rotation steps, each row followed by its count of steps:
The counts run from 0 to 254.
[143 135 131  70 154  92 135 143  69 124 107 146 168 137 185 154 137 102
 184 130 146 138 111 116 104 134 143 151 125 131 114  71 148 122 168 106
 126  94 144 106 115 102 154  96 120 102 165 103 114 122 143 112 111]	98
[128 184 113  85 131 169 131 162  53 133 156  98 164 146 141 165 138 122
 145 158 115 125 144 113  97 125 138 167 139 115 131 108 154 175 112 116
 143  94 139 111 131 143 117 104 140 125 123 144 149  79 136  99 157]	179
[133 129 134  87 104 168 136 124 155 104 128 160 120  89 173 123 150 158
 154 127 126 134 145 143 145 141 145 179 109 142 113 189 125 102 144  80
 138 103 134 107  62 126 115 110 124 162 127 186 135 100 113 107 118]	121
[128 159 112  84 137 119 141 157 114 114 124 112 161 135 199 173 113  91
 170  91 157 132 135 126 114 118 110 163 130 122 106  94 144 132 161 145
 106 119 148  79 116 118 108  87  86 157 146  73 131 115 120 144  95]	186
[123 153 131  69 154  93 147 145  63 132 105 137 168 147 183 151 124  85
 178 115 152 132 114 123  98 131 139 150 133 137 116  68 160 123 164 124
 115 107 147 113 116 120 138 103 120 110 161 100 116 127 146 112  94]	97
[122 171 125  67 128 137 129 117  92 102 153 102 131 148 140 143 132 143
 174 161 134 167 144 141 151 148 165 127 146 124 134 160 127 154  99  92
 134  81  90 137  90 156 114 109 110 174 133 116 187 134 168 118 146]	38
[127 149 128  71 123 151  98 126  91  90 118 110 166 117 137  97 149 131
 110  99 117  87 125 107 166 163 145 165  93 118 100 169 168 134 123 132
 166  72 123 136  85 141 150 135  90 173 156 121 129 130 134 148 103]	201
[136 163  93  65 117 156 114 181  84 112 139 109 169 136 135 110 153 100
 157 119 110 114 164 109 137 132 120 171 117  87 101 104 166 147 146 153
 138 103 146 120 126 139 115 142 105 154 114 128 154 102 111 126 171]	182
[172 160 125 102 133 140 126 116  88  94 121 119 179 152 175 176 154  87
 152 120  98 129 128 110 152 146 156 201 107 133 123 131 151 140 106 136
 112 104 155 122 142 155 140  87  90 116 153 103 150 121 148 133 105]	59
[153 155 160  75 112 171 134 137 127 111 112 157 147 111 150 116 154 103
 146 166 127 132 151 162 138 158 176 175 115 145 117 165 134 114 138 113
 157 103 142 129  98 135 134 127 130 127 136 214 122 112 125  77  97]	211
[120 140 119  74 125 138 149 148 155 104 101 144 138 103 175 154 164 128
 137 155 165 131 162 159 123 129 112 135 154 132 150 140 113 115 144 100
 107 109 135  80  72 143 103 129 149 193  98 165 168 127 102 113 102]	33
[142 128 135  78 111 169 124 122 150 109 138 157 123  86 179 123 148 168
 162 126 132 130 126 132 145 143 157 180 120 139 102 174 132 108 148  69
 151  93 115  97  58 111 121 101 113 155 134 169 127 108 124 103 137]	120
[103 157 108  69 152 111 150 135  96  78 127 128 164 122 150 119 123 120
 137 109 138 121 139  81 136 138  91 144 124 130 141 135 151 183 132 147
 133 101 162 146  87 169 134 133 141 219 140 106 135 102 126 125 108]	43
[ 95 160 123  81 105 158 160 126 150 106 136 137 100 100 178 141 137 143
 146 151 132 147 158 146 128 135 128 169 115 142 144 189 115 115 137 118
 114 108 176 106  81 158 115 129 138 176 111 184 139  94 108 103  89]	123
[160 105 120  87 143 112 116 145 136  78  84 128 148 114 170 161 182 134
 105 141 153  98 137  91 148 138 103 131 108 109 158 131 141 130 139  96
 149  74 161 120  94 156 171 132 120 174 138  86 124 120 116 144 105]	152
[125 155 145  93 143 159 140 112  90 158 132 116 170 111 157 177 160 146
  93 160 132  94 115 153 142 160 148 159 137 137 140 155 137 124 105  84
 139  96 111  96  57 152 119 108 142 158 114 157 124 127 149 112 105]	159
[121 151 113  75 114 147 105 129  77 114 119 111 142 122 136 150 191 164
 115 135  89  92 116 105 146 166 151 167 107 133 113 154 175 114 115  98
 118  55 139 152 117 155 128 126 105 124 129 127 159 132 147 154 145]	110
[142 108 131  88 127 123 136 151 166 111  98 114 116 101 169 170 159 147
 100 159 177  99 126 111 159 159 103 111 119 115 128 126 153 120 159 114
 157  64 151 135  86 152 131 139  91 200 128 100 116 138 137 144 113]	154
[120 157 136  77 129 145 125 117  76 145 131 117 169 107 152 161 168 139
  89 169 122  93 124 142 145 162 143 163 131 130 142 154 131 127 108  94
 134  91 116  91  60 151 133 126 159 154 104 167 127 116 140 105 116]	160
[107 144 106  44 112 130 125 124  77 125 132 119 139 101 148 120 165 115
 108 172 118 110 134 121 160 172 137 151 118 116 136 154 131 133 125 137
 123  88 130  91  68 160 125 160 146 162  93 164 124 133 126  96 135]	162
[121 148 132  87 101 165 149 124 159 103 129 159 110  90 173 128 151 148
 156 133 127 135 152 143 139 137 132 182 109 146 136 193 120 110 135 107
 130 107 158 108  71 140 118 119 138 174 122 188 142 102 109 105  99]	122
[ 88 174 150  53 145 123 169 134  87 136 128 116 123 143 150  91 107  87
 131 104 115 127 156 137 144 140 139 168 115 136 123 125 161 110 148 152
 151 118 154 123  74 179 129 131  98 139 123 109 114 130 156 105  85]	5
[154 105 123  82 130 115 125 148 154 100  92 123 131 102 170 159 167 141
 103 152 165  96 138  98 154 149  98 123 115 109 145 127 144 125 153 105
 147  67 157 128  89 152 154 140 104 192 131  92 117 128 121 145 110]	153
[128 160 155 110 120 126 151 148 104 152 117 102  88 145 165 223 148 144
 159 155 155 104 143 140 125 149 138 139 122 149 153 135 148 104 137 112
 106  63 182 120 127 162 128 111 114 129 135 108 141 124 152 148  86]	106
[117 158 122  75 125 111 141 147 101 138 100 103 150 118 143 141 172 100
 129 187 121 158 175 152 128 120 101 171 115  82 132  98 146  93 139 134
  96  97 193 108 115 160 136 140 121 151 101 129 148 103 121 113 104]	143
[151 143 150 100 128 192 133 167 154 119 125 113 128 133 176 196 136 126
 103 144 161  78 125 137 118 148 146 144 146 151 104 116 163 120 139  97
 167  81 107  94 112 137 102  93  68 122 134 124 132 125 141 141 105]	67
[114 180 141 103 141 178 183 167 131 133 148 123 134 151 156 189 112 113
 148 164 152 123 148 138  97 145 141 141 164 155 121 121 154 171 135 132
 138 111 151 143 129 170  77 101 122 157 117 158 146  96 144 105 115]	176
[ 98 148 118  62 123 123 156 138 123 112 127 100  94 120 162 168 140 129
 159 188 171 156 156 153 126 136 125 107 157 133 157 143 108 133 133 108
 108  94 128  86  88 154 106 131 134 187 102 139 166 123 128 110 107]	35
[117 149 119  69 125 146 144 194 138 145 123 117 121 122 169 175 136 135
 159 159 176 115 136 142  74 131 128 117 143 115  94  85 165 115 192  90
 146  86 136 130 121 114  90 121 116 124 129 125 123 118 140 115 134]	226
[133 171 119  78 132 141 126 118  88  91 141 107 154 147 139 128 140 142
 174 135 115 153 143 129 164 145 158 149 135 124 132 167 130 164  88  93
 141  92  99 150  84 166 115 112 120 181 137 122 190 127 155 120 143]	39
[166 149 122 102 143 139 119 119  97  72 106 126 187 136 185 172 174  99
 132 127 101 116 123  94 141 147 138 197  99 135 127 136 151 147 111 130
 112  96 170 122 142 150 154  97 102 119 151 107 146 114 130 133 102]	60
[127 187 138  85 123 148 120 148  54 150 142 103 169 123 116 135 137 141
 164 166 125 135 141 134 115 133 137 154 107  93 125 136 154 155 125 106
 166  75 150 163 108 128 149 139 161 163 151 150 123  83 145 104 127]	90
[147 147 112  78 149 127 147 101 114  83 144 149 157 133 212 163 118 100
 176 111 140 138 102 110 137 155 164 158 127 154 138 153 109 179 129 106
 143 124 114 106  85 153 126  99 137 149 152 111 114 133 142  91 114]	168
[ 85 121 105  52 128 128 138 136 116 104 136 127  89 109 199 143 125 143
 124 112 159  93 101 104 108 144 130 130 129 158 128 121 148 121 172 107
 139  87 124  69  65 131 117 111 104 124 134  94  94 138 131 127 111]	116
[ 88 183 104  57  99 134 129 111 130 102 151  90 145 128 184 140 111  91
 144 118 136 134 115 166 130 154 158 159 113 137  95 168 130 134 134 144
 115 110 103 106  96 145  87 137  97 149 130 109 144 158 133 124  78]	76
[104 157 123  68 127 128 139 104  58 138 139 131 144 107 146 100 145 136
 132 138  85 136 128 110 157 150 129 194  91 117 131 148 144 126 125 127
 122  95 169 112  72 150 162 127 137 148 120 153 108  91 140 103 123]	251
[103 169  97  66 103 104 119 157  85 118 112  95 120 121 152 143 165 133
 177 137 132 138 166 142 127 122 112 151 110  99 147 138 131 101 144 121
  89  83 168 101 107 154 127 161 138 162 114 112 173 125 110 140 113]	233
[102 156 155  67 129 152 138 137  76 130 122 119 137 106 106  90 152 162
 110 176 106 142 150 135 139 143 126 157 122 115 117 137 170 118 115 101
 160  67 142 149  82 140 153 129 124 163 125 173 138  89 150 109 122]	1
[143 143 147  79 123 144 157 165  85 150 123 126 123 125 139 143 147  90
 155 174 132 140 177 130 153 145 113 171 131 113 145 105 138 118 144 157
 121  98 185  83 108 147 152 123 115 167 109 168 112  83 120  99 124]	53
